Each row is where one point has got to under a steady rotation. How many steps took it there?
The counts run from 0 to 135.
[140,134,149,126,121,149,125,168,92,125,141,138,110,116,150,139,113,123,125,116,99,113,133,153,123,170,109,152,156,140,109,118,105,145,148,123,133,150,100,134,112,128,102,163,112,120,126,150,134,105,137,138,156,150,121,167,113,114,153,128,135,124,107,112]
28
[135,160,123,151,110,122,105,170,145,156,154,95,136,154,143,127,102,126,144,170,148,129,139,136,135,112,132,154,144,143,89,130,120,161,142,154,130,145,111,150,140,144,121,159,108,128,134,130,157,124,156,146,135,152,150,136,144,118,130,147,170,113,124,105]
20
[122,133,124,176,117,123,126,140,140,147,132,125,140,107,132,108,102,146,162,151,136,116,122,134,130,135,146,154,160,128,94,121,123,153,131,157,145,141,107,125,147,143,112,136,115,135,106,146,146,100,116,143,115,151,153,157,146,97,108,144,159,107,162,129]
112
[127,150,138,133,113,122,131,149,117,134,158,115,129,145,182,134,107,117,158,111,127,166,151,150,130,149,130,152,147,132,111,125,97,156,127,137,131,134,120,139,145,126,104,134,98,101,162,92,115,116,149,123,153,127,123,158,104,136,115,160,127,132,153,122]
67
[142,106,125,119,160,151,123,139,142,103,118,160,127,114,126,142,103,144,133,128,132,125,106,118,133,143,98,137,119,146,128,125,97,149,141,100,163,108,113,109,133,98,152,161,120,97,133,132,100,129,137,119,116,145,130,165,133,101,143,91,130,114,123,177]
125
[132,141,133,111,128,146,102,144,157,109,133,135,124,139,135,126,98,151,140,133,137,138,115,130,123,140,105,113,119,145,133,143,84,167,149,112,139,87,115,108,123,107,145,159,129,110,170,120,103,135,167,135,116,128,145,158,122,158,112,98,133,127,122,156]
128
[132,114,127,146,143,140,121,150,108,95,130,143,112,123,125,162,102,124,138,122,138,149,106,116,121,135,78,133,142,148,135,133,99,138,161,112,149,97,111,116,114,94,149,156,117,105,153,121,95,123,137,128,144,137,136,165,128,105,136,81,116,135,119,136]
36
[123,145,145,154,115,119,131,153,120,164,157,133,108,123,139,123,91,111,144,147,125,124,140,112,156,146,122,166,172,138,102,112,126,149,124,148,136,140,130,121,124,164,100,149,102,100,124,157,154,109,116,133,123,140,122,166,133,99,131,159,151,115,149,114]
114
[128,107,98,145,111,124,130,146,106,140,142,142,114,94,149,147,86,102,152,105,116,140,145,139,112,124,105,133,131,111,137,138,109,124,164,111,120,106,125,128,118,139,113,113,107,128,161,134,136,132,150,133,178,92,120,125,122,136,155,154,121,151,95,99]
7
[113,112,116,146,135,155,144,147,116,117,132,162,129,127,119,162,81,179,144,106,123,165,133,129,111,121,110,126,123,116,143,130,139,123,170,120,150,121,120,102,131,103,119,130,111,139,106,116,148,114,127,134,126,135,143,132,136,116,126,81,134,125,110,112]
78
[141,111,119,145,102,124,113,145,135,135,138,101,159,84,137,108,100,148,154,89,129,126,103,157,108,125,122,151,135,127,125,167,134,132,135,101,138,119,112,131,150,129,131,114,132,126,110,151,79,115,150,142,140,109,123,152,111,114,129,167,133,115,162,137]
1
[115,141,131,165,116,143,144,144,123,125,128,134,145,110,157,112,111,158,168,102,115,147,144,167,115,156,150,144,144,109,115,131,104,147,141,137,139,137,109,115,153,111,92,116,108,139,129,109,109,100,133,131,140,127,135,152,103,138,108,146,128,130,160,128]
69
[133,143,108,109,132,138,107,141,161,120,132,150,146,115,140,134,132,156,145,160,143,142,134,164,121,121,157,128,95,136,132,126,103,182,129,115,137,140,99,133,157,102,138,155,117,121,133,96,124,127,166,143,136,132,150,139,152,148,139,137,146,131,117,178]
60
[111,133,129,149,100,107,113,138,123,128,154,129,115,124,154,142,80,100,146,130,126,141,107,86,146,113,101,156,174,130,132,148,118,145,143,144,156,105,143,108,115,146,139,104,119,104,128,144,102,140,138,141,118,98,125,142,124,118,108,150,147,118,155,111]
45
[119,121,132,154,137,137,163,147,102,138,139,154,115,125,136,161,78,138,131,106,124,166,157,111,125,138,102,152,142,102,140,117,128,125,150,116,140,117,141,95,133,118,105,133,95,102,119,118,139,107,119,99,143,125,114,149,122,98,141,125,116,140,123,97]
75
[126,142,146,128,124,150,130,167,103,142,148,158,102,120,155,147,100,120,128,130,100,115,142,124,133,160,105,148,153,125,124,124,112,152,156,130,133,150,103,119,105,134,106,158,107,114,116,163,153,109,132,151,136,151,117,163,121,117,143,123,142,130,108,115]
118
[134,96,91,139,120,139,117,143,120,110,121,157,139,70,122,137,118,139,154,124,121,127,124,172,95,123,130,132,112,126,130,135,103,138,166,113,123,111,100,134,127,105,119,129,109,155,146,125,123,116,147,129,178,111,143,129,148,137,151,136,128,135,90,136]
99
[123,151,148,169,114,127,158,149,121,148,139,136,136,106,132,118,86,148,145,115,127,146,169,140,130,153,136,142,137,101,138,119,109,147,125,113,121,112,123,95,151,139,84,129,98,126,138,122,132,91,132,90,133,117,126,154,110,127,132,159,119,136,143,108]
72
[125,117,114,128,126,131,126,140,119,136,131,177,129,83,137,155,106,117,121,138,117,106,123,116,134,100,123,161,127,105,150,137,128,161,139,123,150,151,119,104,124,132,135,118,113,114,76,148,132,119,130,134,130,112,112,140,162,96,159,151,155,133,108,149]
53
[137,130,153,139,126,158,127,153,125,119,117,156,122,94,111,112,109,160,130,125,112,108,133,160,118,171,129,128,131,131,130,117,104,148,146,102,123,117,93,118,128,123,98,168,112,139,130,155,130,92,136,121,136,150,137,175,127,126,144,126,128,127,99,144]
30
[110,144,134,129,92,105,112,138,131,137,150,144,110,128,157,128,76,110,146,134,112,137,122,102,148,126,116,138,168,126,135,142,115,151,142,146,137,95,141,104,114,153,122,109,115,114,141,146,120,142,143,147,119,94,121,141,126,144,101,162,157,124,136,113]
46
[123,95,72,155,148,118,127,120,134,133,118,144,138,108,126,157,96,129,161,158,164,144,123,122,127,89,121,149,121,129,99,128,132,133,150,143,150,118,134,125,138,110,141,132,104,123,136,118,152,132,127,113,138,126,149,129,174,95,146,121,144,124,117,133]
14
[129,128,128,136,122,140,105,142,150,96,124,122,139,122,139,123,106,150,149,125,134,138,97,138,121,132,115,125,126,144,126,158,93,161,151,118,161,100,107,113,130,90,152,139,131,125,136,116,86,131,163,136,119,129,149,151,124,145,106,95,134,123,137,165]
129
[121,155,128,175,114,121,112,142,149,149,137,120,133,122,131,104,98,147,164,164,146,129,136,138,135,134,150,136,155,138,101,131,113,170,131,153,128,130,110,127,146,144,106,145,106,140,129,140,152,108,132,148,122,144,157,153,145,129,107,154,155,114,149,115]
111
[121,122,91,152,127,129,112,136,147,134,129,126,138,136,146,130,101,152,173,159,149,143,121,142,121,112,138,156,139,144,80,127,129,151,163,165,154,144,112,156,137,116,132,143,116,145,128,114,151,133,139,152,133,149,159,128,159,114,112,116,160,113,130,129]
18
[151,114,135,118,108,114,112,156,129,158,149,118,135,95,137,116,97,119,130,114,116,101,127,141,137,134,114,159,141,133,127,147,124,129,128,89,116,109,126,128,129,155,113,135,123,117,139,165,104,124,153,120,148,91,110,150,121,125,162,186,142,126,116,127]
93
[128,142,104,162,118,127,105,158,138,137,147,99,137,147,152,143,107,133,152,160,145,135,126,135,123,104,127,157,140,146,84,134,128,156,153,167,150,158,106,155,130,122,134,144,112,134,120,115,149,122,146,150,139,149,153,135,146,109,123,124,164,113,132,117]
19
[127,114,99,97,142,135,118,136,123,117,134,177,127,107,160,168,121,129,145,139,121,137,124,138,116,106,119,148,110,124,138,120,112,166,147,129,157,163,104,128,126,95,149,135,115,111,112,114,129,135,147,149,146,123,127,137,156,118,156,127,151,136,101,172]
57
[150,131,145,137,137,142,127,153,120,118,134,144,117,104,109,143,113,133,113,135,139,130,139,122,140,151,94,133,131,141,148,118,99,147,129,86,121,94,118,102,126,128,124,176,108,106,158,139,115,107,129,98,141,141,125,176,138,113,161,114,120,138,105,127]
33
[139,108,83,163,121,136,116,145,111,110,124,133,134,75,122,153,117,111,145,133,139,122,123,157,99,106,118,144,110,120,129,136,101,140,158,114,129,128,99,126,120,103,133,128,109,148,139,120,120,112,151,119,181,122,141,139,155,114,165,128,126,138,88,123]
100
[147,107,127,131,99,128,103,156,135,141,135,103,150,96,136,116,95,144,145,102,112,98,98,162,112,127,126,167,134,131,109,165,135,131,138,108,142,132,114,134,138,133,124,119,138,142,99,163,97,118,156,143,134,112,118,147,124,112,140,164,149,113,136,140]
91
[126,129,129,156,105,116,116,132,131,104,130,126,145,105,154,126,97,113,146,117,122,125,92,114,145,123,109,169,162,128,123,155,112,141,131,136,162,94,142,100,132,120,136,99,123,110,121,127,76,122,143,108,120,94,125,148,124,116,98,141,138,125,161,144]
134
[137,148,158,123,115,156,126,166,113,129,139,146,110,108,128,123,109,141,123,125,101,115,145,157,131,173,118,136,141,134,126,115,93,150,147,108,117,131,98,128,114,131,91,172,104,131,138,156,135,95,141,132,153,143,126,168,118,133,149,134,132,129,99,122]
29
[130,148,130,144,126,145,119,184,138,139,148,128,132,150,115,156,77,163,120,129,146,165,147,112,122,103,103,124,109,116,153,136,136,141,156,96,132,118,127,110,126,123,130,148,119,130,119,122,158,114,148,126,119,138,136,134,140,127,151,100,142,128,104,89]
80
[140,137,106,129,139,131,110,145,147,118,137,130,158,109,139,141,131,138,156,151,152,131,123,156,119,109,149,153,101,129,127,138,104,178,121,127,159,156,96,135,162,102,153,148,117,113,111,92,110,120,158,137,129,135,139,142,143,117,146,134,138,120,136,173]
61
